0: [106 123 75 135 183 138 106 89 115 166 122 81 160 125 163 201 143 119 111 164 157 159 124 142 152 142 145 104 142
 96]
1: [93 116 188 102 142 128 148 114 75 149 159 136 132 104 65 62 78 164 146 146 135 150 167 133 110 114 105 133 138
 124]
2: [124 181 152 89 134 107 148 101 138 118 167 108 167 123 98 132 94 110 139 128 148 174 133 140 144 149 94 172 125
 193]
3: [111 145 80 133 107 97 179 124 132 132 120 125 123 146 162 111 187 93 166 143 145 130 63 160 137 126 135 131 95
 117]
4: [128 100 96 137 83 191 150 172 164 89 118 140 84 103 160 119 163 155 140 113 105 64 150 132 81 164 180 123 152
 135]
5: [145 177 126 55 147 108 137 95 149 99 143 153 116 133 105 134 96 156 140 143 118 117 100 141 122 127 127 174 92
 128]
6: [128 169 154 92 136 119 132 86 136 112 149 105 174 118 92 122 105 120 147 127 160 157 139 125 145 152 118 170 126
 195]
7: [125 112 129 76 102 138 165 185 119 195 192 102 105 52 117 131 138 134 191 81 96 149 173 129 107 133 100 89 186
 126]
8: [177 145 126 136 116 92 118 145 160 75 116 184 102 192 157 77 208 145 101 135 115 105 79 178 152 91 113 103 82
 81]
9: [136 148 197 123 141 152 91 127 127 87 149 149 130 116 102 79 121 162 106 117 129 149 184 88 157 143 107 97 156
 161]
10: [158 70 101 170 177 111 125 118 133 155 99 145 189 153 144 138 40 76 122 179 137 134 118 104 89 145 77 179 116
 135]
11: [135 101 138 194 109 150 80 115 161 105 73 125 149 115 154 152 132 97 107 135 138 66 98 98 107 132 213 131 111
 159]
12: [138 146 142 109 142 119 129 141 119 121 175 85 133 101 112 143 187 129 147 159 132 135 126 166 119 140 128 92 151
 131]
13: [171 153 138 139 125 98 129 145 168 62 114 181 99 196 137 70 197 142 108 133 114 131 87 171 160 85 102 113 83
 93]
14: [132 110 151 96 137 102 104 130 211 90 118 163 133 110 130 107 144 156 170 135 124 91 116 89 127 151 156 80 138
 119]
15: [129 111 160 123 118 51 167 153 153 125 127 178 181 185 84 8 93 100 131 128 122 155 139 95 146 123 19 153 139
 117]
16: [148 102 114 145 163 125 107 113 124 174 98 130 185 130 113 174 66 101 100 126 133 138 138 124 106 118 108 135 125
 83]
17: [150 99 150 132 111 111 111 160 154 130 118 166 149 103 109 126 103 117 169 66 85 129 192 128 110 111 118 72 129
 117]
18: [157 163 151 120 130 179 120 146 118 99 156 136 159 104 120 198 135 130 137 129 123 127 155 136 101 136 153 146 125
 169]
19: [126 131 120 74 137 115 152 122 141 109 177 108 179 104 91 128 138 146 133 232 158 111 112 126 88 166 116 182 164
 120]

[89 106 94 81 152 146 146 113 90 173 143 128 151 121 152 130 159 153 108 166 153 138 100 104 165 133 127 121 150
 79] 0 12
[75 127 147 125 98 92 155 161 89 109 120 142 95 147 156 77 152 116 136 130 127 126 116 101 177 102 119 96 130
 144] 3 12
[138 140 102 113 106 126 135 155 125 121 103 180 145 173 156 120 110 99 134 89 113 159 163 92 190 132 59 111 117
 127] 17 9
[121 87 147 138 83 150 130 206 115 116 110 182 115 135 129 117 98 137 132 104 88 99 185 70 109 111 119 92 157
 89] 17 4
[199 125 160 109 145 192 91 156 93 129 143 158 141 108 140 164 100 171 117 99 75 110 139 123 109 96 141 140 112
 130] 18 17
[49 126 104 146 97 75 146 126 127 154 99 101 47 161 109 98 124 126 118 118 145 132 120 152 137 129 130 95 150
 87] 3 12
[141 108 169 126 116 37 174 143 157 126 132 180 184 180 81 9 82 86 151 129 129 148 140 94 139 118 13 141 138
 127] 15 1
[138 106 137 208 123 204 39 125 112 82 99 146 95 139 124 133 106 152 30 176 122 56 157 52 94 133 175 178 113
 151] 11 4
[116 97 138 99 141 109 111 131 225 87 111 165 131 97 148 111 164 146 166 120 108 79 95 88 125 143 169 67 147
 110] 14 4
[162 82 142 192 159 104 120 150 126 109 123 129 161 176 126 95 148 109 76 212 146 116 112 115 112 129 85 141 155
 124] 10 16
[199 125 149 119 139 187 91 162 118 124 138 167 129 104 139 160 102 178 111 101 89 107 143 127 96 111 120 138 131
 118] 18 17
[127 145 120 122 121 171 122 158 134 123 114 132 149 120 168 202 172 121 166 116 138 107 130 147 110 128 185 103 124
 134] 18 12
[124 163 91 126 123 95 102 63 160 154 81 114 110 131 166 142 157 99 130 28 136 169 84 131 228 120 141 88 82
 158] 3 0
[94 133 71 162 85 135 169 124 137 149 99 104 76 118 134 142 120 75 174 101 127 124 137 186 67 160 165 177 90
 160] 3 4
[152 116 142 124 105 129 102 154 159 131 114 143 141 100 110 141 100 120 154 72 88 129 193 135 111 122 125 76 136
 116] 17 14
[116 152 115 107 121 129 149 133 74 159 165 117 123 134 79 149 97 146 118 130 122 169 186 165 101 122 74 145 139
 82] 1 16
[142 118 170 160 191 148 30 78 114 113 136 98 141 108 117 136 141 168 53 156 148 144 143 83 151 156 138 71 163
 139] 9 0
[83 146 51 98 84 103 220 165 116 169 131 90 158 174 131 137 117 72 146 138 167 138 119 115 138 138 89 199 159
 118] 3 2
[140 104 131 231 115 202 60 119 124 103 93 136 107 130 136 133 83 142 45 165 117 78 136 60 104 147 186 167 123
 136] 11 4
[123 105 141 98 119 104 115 130 194 75 122 154 139 97 134 109 150 146 180 133 110 89 114 113 116 151 150 72 145
 111] 14 17
[121 107 139 113 119 96 166 147 142 156 144 169 129 119 121 61 178 115 186 146 144 122 89 139 115 106 115 124 129
 95] 3 12
[197 118 149 109 136 182 108 154 98 129 144 171 133 111 144 158 110 163 111 111 97 88 130 125 103 111 131 144 119
 115] 18 5
[85 129 111 158 114 153 106 105 129 105 116 107 92 118 133 152 128 124 134 169 137 92 118 129 86 157 193 148 115
 158] 11 4
[126 150 79 139 113 130 122 104 169 107 112 104 101 154 127 137 152 123 123 139 143 111 117 157 118 152 166 142 113
 108] 3 5
[111 145 118 101 109 116 156 143 115 116 144 140 69 131 115 121 96 141 166 153 108 113 125 153 87 132 120 143 130
 97] 5 12
[165 77 108 181 169 113 119 133 144 145 100 138 168 163 133 139 57 82 127 174 130 134 125 117 82 144 75 162 118
 121] 10 16
[106 141 81 142 97 123 136 118 176 96 115 99 95 146 126 129 162 120 116 123 129 102 113 153 115 140 168 142 114
 110] 3 4
[168 93 159 85 138 67 180 178 149 179 138 187 145 129 108 95 124 109 211 94 93 155 99 157 108 87 53 97 115
 76] 17 15
[194 120 163 120 157 198 84 147 96 131 136 166 143 109 136 166 96 179 94 118 96 97 145 125 108 103 127 144 118
 124] 18 16
[228 124 126 206 109 128 79 117 149 87 92 177 122 145 126 163 117 67 138 130 97 89 105 193 70 85 145 131 36
 135] 11 8
[121 143 100 132 110 176 140 148 115 136 127 115 152 109 166 199 158 106 162 107 138 114 150 143 117 134 178 112 129
 143] 18 12
[87 123 194 99 141 131 147 113 73 141 161 136 113 90 65 62 81 174 139 146 127 138 170 126 94 105 111 138 146
 107] 1 9
